Where one turn sends some rows of the set: a few examples, then the rows asked
z45: | -2.69 | -2.67 | -2.48 |  1.25 |  1.38 |  2.05 |  1.49 |  1.65 |  2.75 |  0.53 | -4.02 |  2.52 |  1.35 |  0.48 | -0.98 |  0.31 |  2.57 |
z807: | -2.93 | -2.06 |  2.14 |  0.15 |  1.71 |  2.14 |  0.00 |  0.96 | -1.13 |  0.47 |  2.73 | -0.46 |  3.13 | -0.27 | -2.56 |  1.64 | -3.95 |
z271: |  0.69 |  1.23 | -4.18 |  1.32 |  2.02 | -3.11 |  0.20 |  0.61 | -1.24 | -0.03 |  1.63 |  1.15 |  1.30 |  1.23 |  2.39 | -0.80 |  0.41 |
z874: |  1.12 | -0.49 |  3.42 | -1.19 | -1.75 |  2.48 | -3.88 | -3.33 | -0.15 | -0.49 | -3.41 |  0.32 |  2.14 | -0.37 |  0.05 |  1.15 |  1.33 |
z165: |  3.30 |  1.89 | -1.15 |  3.68 |  1.19 |  0.89 | -0.41 |  1.26 |  2.19 |  1.66 |  2.17 |  2.70 |  0.85 |  2.23 | -1.33 | -2.67 |  0.13 |
z298: |  2.73 |  1.65 | -0.85 | -4.52 |  0.68 | -0.21 |  0.09 | -0.97 | -1.06 |  0.23 | -0.20 | -0.55 |  2.51 | -3.40 | -2.26 |  0.62 |  3.53 |
z83: | -4.37 | -1.51 |  1.73 |  0.37 |  2.32 |  1.46 | -0.21 | -1.31 | -1.09 | -0.93 |  0.16 |  0.75 |  3.11 |  1.09 | -1.97 |  3.03 | -2.62 |
z31: |  0.87 | -2.09 |  1.67 | -2.59 | -0.92 |  1.52 | -4.14 | -0.80 |  1.59 |  1.61 |  1.49 | -1.90 |  1.67 | -3.69 |  1.32 | -1.07 | -1.01 |
z555: | -2.90 | -2.49 | -0.73 |  2.06 |  0.90 |  2.12 |  2.55 |  0.42 |  0.80 |  3.85 | -2.57 |  2.61 |  0.85 |  3.08 |  0.51 |  0.40 | -0.57 |
z285: | -0.80 |  0.39 |  0.13 |  0.45 | -5.26 |  3.72 | -3.03 | -0.49 |  0.39 |  3.43 |  0.76 |  0.62 |  0.58 |  2.68 | -1.03 |  1.31 |  1.45 |
z82: |  3.87 |  0.27 | -0.65 |  2.49 |  0.78 |  0.79 | -0.53 |  1.78 |  2.84 |  1.61 |  0.76 |  2.40 |  1.19 |  1.92 | -2.89 | -3.70 |  1.12 |
z205: | -1.03 |  1.12 |  0.82 | -0.86 | -2.88 |  0.54 |  2.05 | -0.74 | -0.59 |  0.17 | -5.15 |  0.04 |  1.09 | -2.43 | -3.36 |  0.63 | -2.84 |
z265: |  4.22 |  1.70 | -0.29 |  2.79 |  0.68 |  1.06 |  0.16 |  1.14 | -1.03 |  1.50 | -2.18 |  4.68 |  0.09 |  0.90 | -2.01 | -1.93 |  1.12 |
z748: |  1.68 | -0.02 | -3.01 |  1.61 |  1.65 | -1.83 | -0.58 |  1.53 |  2.76 |  0.62 |  3.15 |  0.16 |  1.98 |  2.10 | -0.20 | -3.00 |  0.66 |
z949: | -1.12 | -1.25 |  0.08 |  1.42 | -0.48 |  0.66 |  3.54 |  2.40 | -2.00 |  4.97 | -0.95 | -0.45 |  2.09 |  1.98 |  0.10 | -0.43 | -2.43 |
z772: |  0.21 | -0.70 | -1.29 |  0.19 | -0.88 | -0.40 |  3.14 |  4.83 | -1.79 |  2.37 | -1.47 | -2.38 |  3.21 | -1.33 | -1.58 | -1.17 | -0.56 |
z242: | -2.30 |  0.67 | -1.36 | -0.43 | -4.13 |  1.06 | -3.70 | -2.29 |  3.01 |  2.18 | -0.87 | -0.40 |  1.40 |  2.01 | -1.00 |  0.72 |  2.73 |
z706: |  1.52 | -1.04 |  3.01 | -2.11 | -1.30 |  1.67 | -4.24 | -2.41 |  2.40 |  0.94 | -2.06 | -1.01 |  2.14 | -2.96 | -0.71 | -1.25 |  0.45 |
z828: | -3.71 | -0.71 |  1.49 | -0.18 |  2.75 |  0.96 | -0.46 | -1.73 | -0.20 | -1.68 | -3.15 |  1.61 |  2.84 | -1.42 | -3.37 |  2.36 | -1.27 |
z140: |  0.04 | -2.13 |  1.30 | -1.93 | -1.24 |  2.28 | -3.74 | -0.82 | -1.41 |  0.52 |  2.50 | -1.06 |  1.40 | -1.79 |  3.53 |  1.49 | -1.13 |
z762: | -2.28 |  1.49 | -2.93 | -1.85 | -3.34 | -0.96 | -3.59 | -1.51 |  1.99 |  2.20 | -1.67 | -0.95 |  0.82 | -2.33 | -0.11 |  0.08 |  2.34 |
z633: |  1.49 |  1.81 | -3.10 |  3.10 |  1.99 | -0.91 | -0.62 |  0.59 |  2.56 | -0.02 |  2.74 |  1.70 |  1.38 |  2.52 |  0.19 | -1.85 |  0.92 |
z283: |  4.35 |  3.42 | -0.70 |  3.46 |  0.89 |  0.50 |  0.17 |  1.37 | -0.59 |  1.79 |  0.04 |  3.59 |  0.32 |  0.28 | -1.41 | -2.24 | -0.04 |
z37: | -2.70 | -3.05 | -0.47 | -0.38 | -1.91 |  3.65 |  1.02 |  1.32 |  3.45 |  1.07 |  1.97 |  0.47 |  0.00 | -0.73 | -1.65 |  0.21 | -3.65 |
z693: |  0.24 |  0.98 | -0.36 | -0.34 | -5.25 |  3.49 | -2.60 |  1.20 | -2.25 |  4.31 |  1.02 |  0.81 | -0.55 | -1.26 | -0.25 |  1.08 |  0.24 |
z474: |  3.11 |  4.07 | -2.53 |  2.70 |  1.41 | -1.46 |  0.25 |  0.82 | -1.89 |  0.13 | -0.85 |  2.99 |  0.60 | -0.61 |  0.20 | -1.10 |  0.66 |
z256: |  0.17 | -1.14 |  2.39 | -1.14 | -1.77 |  2.87 | -3.63 | -2.42 | -2.43 | -0.66 | -0.55 |  0.27 |  1.70 |  0.29 |  2.61 |  2.84 |  0.27 |
z530: |  1.31 |  3.15 | -3.96 |  2.43 |  2.11 | -2.40 | -0.24 |  0.37 |  0.07 | -1.03 |  0.79 |  1.84 |  1.29 |  0.72 |  1.22 | -0.78 |  1.16 |
z148: |  1.94 | -0.21 |  1.76 | -2.50 |  0.55 |  3.00 |  0.66 | -2.34 | -0.91 |  5.01 |  3.63 |  1.46 |  0.81 |  1.38 | -0.58 |  0.76 | -0.24 |
z309: |  3.66 |  1.50 |  1.18 | -3.75 | -0.11 |  0.93 |  1.01 | -0.70 | -2.54 |  4.01 |  2.11 | -0.51 |  1.86 | -2.35 | -1.82 | -0.14 |  0.25 |
z93: | -4.03 | -2.31 | -2.25 | -0.51 | -1.95 |  2.24 |  0.98 |  0.80 |  1.43 | -2.62 |  1.06 | -0.39 |  1.21 |  0.80 | -0.29 |  2.89 | -1.71 |
z833: | -0.68 |  1.69 | -2.28 | -1.84 | -4.06 |  0.56 | -2.76 |  0.65 | -1.27 |  3.57 | -0.48 | -0.11 | -0.35 | -4.36 |  0.34 |  0.38 |  0.83 |
z143: |  2.23 |  2.33 | -2.37 |  2.07 |  1.38 | -1.34 |  0.60 |  0.34 | -3.56 |  0.51 | -1.72 |  3.90 |  0.08 |  0.46 |  1.19 | -0.14 |  0.69 |
z215: | -1.37 | -1.54 |  2.21 | -0.67 |  1.69 |  2.04 | -0.24 |  2.12 | -0.32 |  0.51 |  1.17 | -0.44 |  2.81 | -3.83 | -4.37 |  0.06 | -3.47 |
z127: | -0.11 | -1.12 | -0.09 | -2.38 |  1.69 |  3.07 | -0.45 | -3.60 |  1.67 |  1.91 |  2.42 |  2.71 |  0.96 |  2.60 | -0.19 |  2.00 |  2.67 |
z114: | -0.80 | -0.89 |  1.38 | -0.59 | -2.44 |  2.60 |  1.63 |  0.49 |  2.16 |  2.83 | -1.76 |  0.70 | -0.12 | -2.70 | -3.46 | -1.11 | -4.42 |
z906: | -0.80 | -1.56 | -2.87 |  0.12 |  0.25 |  0.46 |  1.82 |  4.35 |  1.16 | -0.40 | -3.40 | -0.54 |  2.77 | -2.15 | -2.24 | -0.74 |  2.59 |
z629: | -3.08 |  0.32 | -1.47 | -0.85 | -2.57 |  0.26 |  1.62 | -0.48 | -1.03 | -3.23 | -3.28 | -0.59 |  1.95 | -0.36 | -1.33 |  3.12 | -1.11 |
z531: |  0.34 |  0.05 | -1.70 | -3.64 |  1.80 |  1.15 | -0.82 | -2.75 |  1.56 | -1.03 |  0.04 |  1.46 |  1.96 | -0.39 | -1.31 |  1.95 |  4.98 |
z872: | -2.02 | -0.73 |  1.85 | -0.83 |  2.32 |  1.28 | -0.58 |  0.38 |  0.27 | -0.72 | -2.54 |  0.94 |  2.68 | -4.44 | -4.83 |  0.55 | -1.77 |

z807 moves to z828
z285 moves to z762
And these:
z748 moves to z143
z283 moves to z633
z140 moves to z874
z298 moves to z148
z555 moves to z906
z114 moves to z93

